Here is a table of points, one per row:
   1.06   1.38   0.73  -0.55   0.27   0.77   1.92  -0.54  -1.41  -0.66   0.20   0.90   0.30  -0.88   0.58   1.56   0.73  -1.03  -0.60   0.78   0.22  -1.17  -1.37  -1.27
   1.04   0.52  -1.14  -1.89  -1.29   0.37   1.45   1.25  -0.80  -0.47   1.66   1.08   0.74  -1.47  -2.08   0.02   0.75   0.41   0.06   0.02   0.72   1.83   0.92  -0.33
   0.29  -0.61  -1.57  -1.73  -0.95   0.72   2.49  -0.30  -0.05   0.81   1.66   1.32  -1.13  -1.38   0.13   0.19   1.29  -0.64  -0.86   1.09   1.65   1.18   0.08  -0.34
   1.40   0.64  -0.34   0.07   0.77   0.90  -0.23  -1.38  -0.37   0.55   0.55  -1.08  -0.16   0.30   0.89   0.68  -0.82  -1.19  -0.11  -0.02  -1.45  -1.39  -0.57   1.19
  -1.46   1.16   0.61  -0.72  -0.02   0.45  -0.02  -1.49  -1.03  -0.93   0.65   0.46  -0.75  -0.58   1.36   0.58   0.43  -0.28  -0.88   0.07   0.52  -0.88  -2.08  -0.06
  -0.06  -1.53  -1.68  -0.07   0.99   1.23  -0.61  -0.62   0.36   1.46   0.64  -1.10  -1.44   0.04   0.36  -0.89  -1.34   0.09   0.67   1.75   0.51   0.27  -0.39  -0.01
   0.35  -1.08  -1.12   0.83   0.89   0.34  -0.38   0.45   1.60   0.59  -1.46  -1.04  -0.60   0.44   1.05  -0.64  -0.94  -0.04   1.95   1.99   0.70  -0.01   1.07  -0.40
  -1.99  -0.20   0.19   0.87   0.92  -0.07  -0.58  -0.43   0.21   0.71  -0.23  -0.90   0.26   0.95   0.65   0.39  -1.27  -0.25  -0.16  -1.75  -1.53  -0.51   1.20   1.76
   0.16   1.40   0.35  -0.57   0.08   0.96   0.86  -0.85  -0.99  -0.73   0.47   0.46  -0.94  -0.30   0.78   1.46   0.60  -1.01  -0.42   0.40  -0.14  -1.18  -1.70  -0.03
  -0.12   1.24   2.05  -0.10  -1.60  -1.56  -1.09   0.09  -0.19  -0.88  -0.36   1.21   0.78  -0.65  -0.99  -0.68  -0.61  -1.54  -3.04  -1.30   1.55   2.62   0.85   0.19
  -0.65   0.39   1.45   1.28   0.12  -1.39  -0.31   0.34  -0.02  -1.13  -0.40  -0.03   1.52   0.54  -1.33  -1.21   0.19  -1.25  -1.10  -2.69  -0.46   1.55   2.55   0.15
   1.30  -0.65  -1.58  -1.74  -0.77   0.19  -1.42  -0.97  -0.28   0.25   2.02   1.43  -0.85  -1.12  -0.57   0.61   1.48  -0.28  -0.49   0.98   1.43   1.25  -0.19   0.12
  -1.73   0.02  -0.34  -0.95  -2.46  -3.38  -1.23   0.33   1.43   0.79  -0.32   1.01   2.46   1.62  -0.11  -1.92  -1.04   0.93   1.24   0.32  -0.06   0.36   1.36   0.73
   0.45  -0.90   0.87   1.46   0.48   0.33  -0.58   1.42   0.73  -0.32  -1.60  -0.97   0.57   1.04  -1.20  -0.41   0.13   2.22   1.41   0.01  -0.24   0.53   0.30  -0.97
   0.92   1.21   1.01  -0.27  -0.54   0.58  -1.07   0.05  -1.56  -1.70  -0.55   0.59   0.11  -1.19   0.37   1.19   2.22  -0.89  -0.08   0.32   0.56  -1.02  -0.81  -1.21
  -0.04  -0.44  -1.05  -2.18  -1.63   0.39  -0.71   0.85   0.16  -0.02   0.87   1.76   0.32  -1.65  -1.74   0.54   0.33  -0.49  -0.79   0.04   1.59   1.21  -0.02  -0.30
  -0.40   0.57  -0.68   0.35   0.41   0.40   4.15  -1.62  -0.37   0.34  -0.02  -0.34  -0.17   0.75   1.49   0.53  -0.81  -1.33   0.01   0.40  -0.26  -1.44   0.13   1.31
  -1.22   0.08   0.01   0.95   1.01  -0.65   0.19  -1.89  -0.23   0.91  -0.19  -0.38   0.14   1.08   1.27  -1.53  -0.19   0.74  -0.35  -1.53  -1.93  -0.29   0.54   1.89
  -0.38  -0.78   1.24   1.21   0.06  -0.54   2.38   1.06   1.17  -0.82  -1.35  -0.59   0.44   0.49  -1.10  -1.28   0.98   3.00   0.52  -0.44  -0.33   0.27  -0.35  -0.85
   1.20   0.37   0.01   0.41   0.75   0.38  -1.13  -1.04   0.05   1.19   0.31  -0.31  -0.31   0.97   0.65   0.54  -1.47  -0.76   0.15  -0.68  -1.26  -1.65   0.48   1.14
  -0.54   1.60   1.51   0.41  -0.60   0.56  -0.98   0.96  -0.77  -1.99  -0.07   0.28   0.52  -1.22  -0.02   0.99   1.53   0.47  -0.30  -0.31   0.65  -0.12  -1.10  -1.60
   3.81  -1.30  -1.26  -0.39   0.92   0.56  -0.58   0.37   0.97   2.17   0.73  -0.93  -2.07  -0.44   0.13   0.39  -1.72  -0.12   1.14   1.38   1.14  -0.65  -0.28  -0.13
  -1.40   0.54  -0.54   0.33   0.80   0.47  -0.66  -1.13  -0.63   0.25  -0.24  -0.83  -0.99   0.87   1.13   0.37  -0.69  -0.98  -0.05   0.36  -1.62  -1.40   1.11   1.17
  -1.06  -1.54  -0.28   1.05   1.20  -0.14  -0.62   0.06   0.19   0.61  -1.01  -1.48  -0.74   0.42  -0.12  -1.00  -0.43   0.57   1.94   1.43  -0.66   0.61   0.70  -0.63
  -0.44  -1.48  -0.17   0.44   0.49  -0.85   0.52   0.69   1.78   0.49  -1.37  -1.29   0.49   0.66   0.36  -1.02  -0.27   1.45   1.23   0.45   0.01  -0.16  -0.19  -0.77
   0.33  -0.42   0.14   0.82   0.47  -0.18   1.07  -0.93  -0.02  -0.14  -0.27  -0.16   0.22   1.30   1.59  -1.09  -0.82  -0.32   0.07  -1.16  -1.95  -0.47   1.46   1.85
  -0.46   1.66   0.81   0.13   0.02   0.89  -0.65   0.16  -1.60  -1.17   0.65   0.36  -0.78  -0.81  -0.93   2.17   0.95  -0.28  -0.39  -0.14  -0.05  -0.38  -1.66  -1.24
  -2.36   0.84   0.72  -0.52   0.34   0.87   1.62   0.26  -1.71  -0.14   0.86   0.37  -0.76  -0.68   0.51   2.28  -0.18  -0.99  -0.68   0.08   0.17  -0.94  -1.69  -0.47
  -0.01  -1.35  -2.01  -0.21   0.33   0.74   0.40  -0.15   0.92   2.18   1.46  -0.78  -1.68  -0.43   0.63   0.34  -1.12  -0.71   0.59   1.33   1.28   0.18  -1.07  -0.10
  -0.80   1.12   1.42  -0.18  -0.51   0.41  -1.10   0.66  -0.63  -1.58  -1.05   0.80   0.68  -0.55  -0.41   0.82   1.97   0.56  -0.87  -0.46   0.89  -0.37  -1.03  -1.97
  -0.48  -1.76  -0.04   0.61   1.04  -0.58   0.46   1.13   1.87   1.22  -0.52  -1.23  -0.20   0.28   0.01  -0.51  -0.45   1.05   1.29   0.53  -0.19  -0.26   0.12  -0.54
   4.05   0.12   1.41   0.91  -0.99  -2.46  -0.09   0.05   0.25  -0.63  -1.31   0.83   1.70   0.91  -0.15  -1.28   0.32  -0.30  -2.11  -2.24  -0.61   1.74   1.13   0.89
  -0.34  -1.04   0.17   1.22   0.82  -0.29  -1.62   1.86   1.36   0.32  -1.52  -1.12   0.49   0.43  -0.59  -0.61  -0.02   1.25   1.20   1.07  -0.18  -0.35   0.35  -0.38
   0.61  -0.46   1.13   0.98  -0.33  -0.72   1.67   1.51   1.03  -1.35  -1.49  -0.42   0.64   0.13  -1.50  -0.36   0.30   2.64   0.47  -1.02  -0.17   0.21  -0.67  -1.55
  -0.86   0.11  -0.31  -1.54  -2.34  -1.35  -1.12   2.17   0.49  -0.41   0.73   1.43   2.00  -0.39  -1.95  -0.84   0.55   0.34  -0.34  -0.23   0.86   0.57   1.06  -0.18
  -0.19   0.90   0.24   0.07   0.87   1.42   0.24  -1.61  -1.42   0.16   0.71  -0.48  -1.20   0.67   0.75  -0.22  -0.28  -0.64   0.33   0.05  -1.24  -0.76  -0.91   1.43
  -1.02  -0.12  -1.73  -1.50  -0.98   0.80  -1.63   0.18  -0.61  -0.05   1.70   1.45  -0.60  -1.56  -1.11  -0.27   1.30  -0.01  -0.81   0.19   0.88   1.76  -0.31  -0.17
   1.02  -0.20  -0.26   0.71   0.96  -0.58  -1.03  -0.95   0.12   0.11  -0.57  -0.26   0.97   1.41   1.18   0.13  -1.57  -0.39   0.15  -1.07  -1.02  -0.77   0.97   1.69
Along one direction, these points spread out more than along any other. Take the direction at right angles to it along which they spread out most. Go by this last direction. How many in every 100 of the points above lie lower along it than each point below? Round to a whole number. More than half of the points above lie lower than the first one.
  -0.48  -1.76  -0.04   0.61   1.04  -0.58   0.46   1.13   1.87   1.22  -0.52  -1.23  -0.20   0.28   0.01  -0.51  -0.45   1.05   1.29   0.53  -0.19  -0.26   0.12  -0.54 37
   1.30  -0.65  -1.58  -1.74  -0.77   0.19  -1.42  -0.97  -0.28   0.25   2.02   1.43  -0.85  -1.12  -0.57   0.61   1.48  -0.28  -0.49   0.98   1.43   1.25  -0.19   0.12 61
  -1.40   0.54  -0.54   0.33   0.80   0.47  -0.66  -1.13  -0.63   0.25  -0.24  -0.83  -0.99   0.87   1.13   0.37  -0.69  -0.98  -0.05   0.36  -1.62  -1.40   1.11   1.17 79
  -0.12   1.24   2.05  -0.10  -1.60  -1.56  -1.09   0.09  -0.19  -0.88  -0.36   1.21   0.78  -0.65  -0.99  -0.68  -0.61  -1.54  -3.04  -1.30   1.55   2.62   0.85   0.19 11
  -2.36   0.84   0.72  -0.52   0.34   0.87   1.62   0.26  -1.71  -0.14   0.86   0.37  -0.76  -0.68   0.51   2.28  -0.18  -0.99  -0.68   0.08   0.17  -0.94  -1.69  -0.47 84
   0.45  -0.90   0.87   1.46   0.48   0.33  -0.58   1.42   0.73  -0.32  -1.60  -0.97   0.57   1.04  -1.20  -0.41   0.13   2.22   1.41   0.01  -0.24   0.53   0.30  -0.97 18
  -0.80   1.12   1.42  -0.18  -0.51   0.41  -1.10   0.66  -0.63  -1.58  -1.05   0.80   0.68  -0.55  -0.41   0.82   1.97   0.56  -0.87  -0.46   0.89  -0.37  -1.03  -1.97 24
   1.06   1.38   0.73  -0.55   0.27   0.77   1.92  -0.54  -1.41  -0.66   0.20   0.90   0.30  -0.88   0.58   1.56   0.73  -1.03  -0.60   0.78   0.22  -1.17  -1.37  -1.27 71
   0.16   1.40   0.35  -0.57   0.08   0.96   0.86  -0.85  -0.99  -0.73   0.47   0.46  -0.94  -0.30   0.78   1.46   0.60  -1.01  -0.42   0.40  -0.14  -1.18  -1.70  -0.03 87
  -0.01  -1.35  -2.01  -0.21   0.33   0.74   0.40  -0.15   0.92   2.18   1.46  -0.78  -1.68  -0.43   0.63   0.34  -1.12  -0.71   0.59   1.33   1.28   0.18  -1.07  -0.10 92
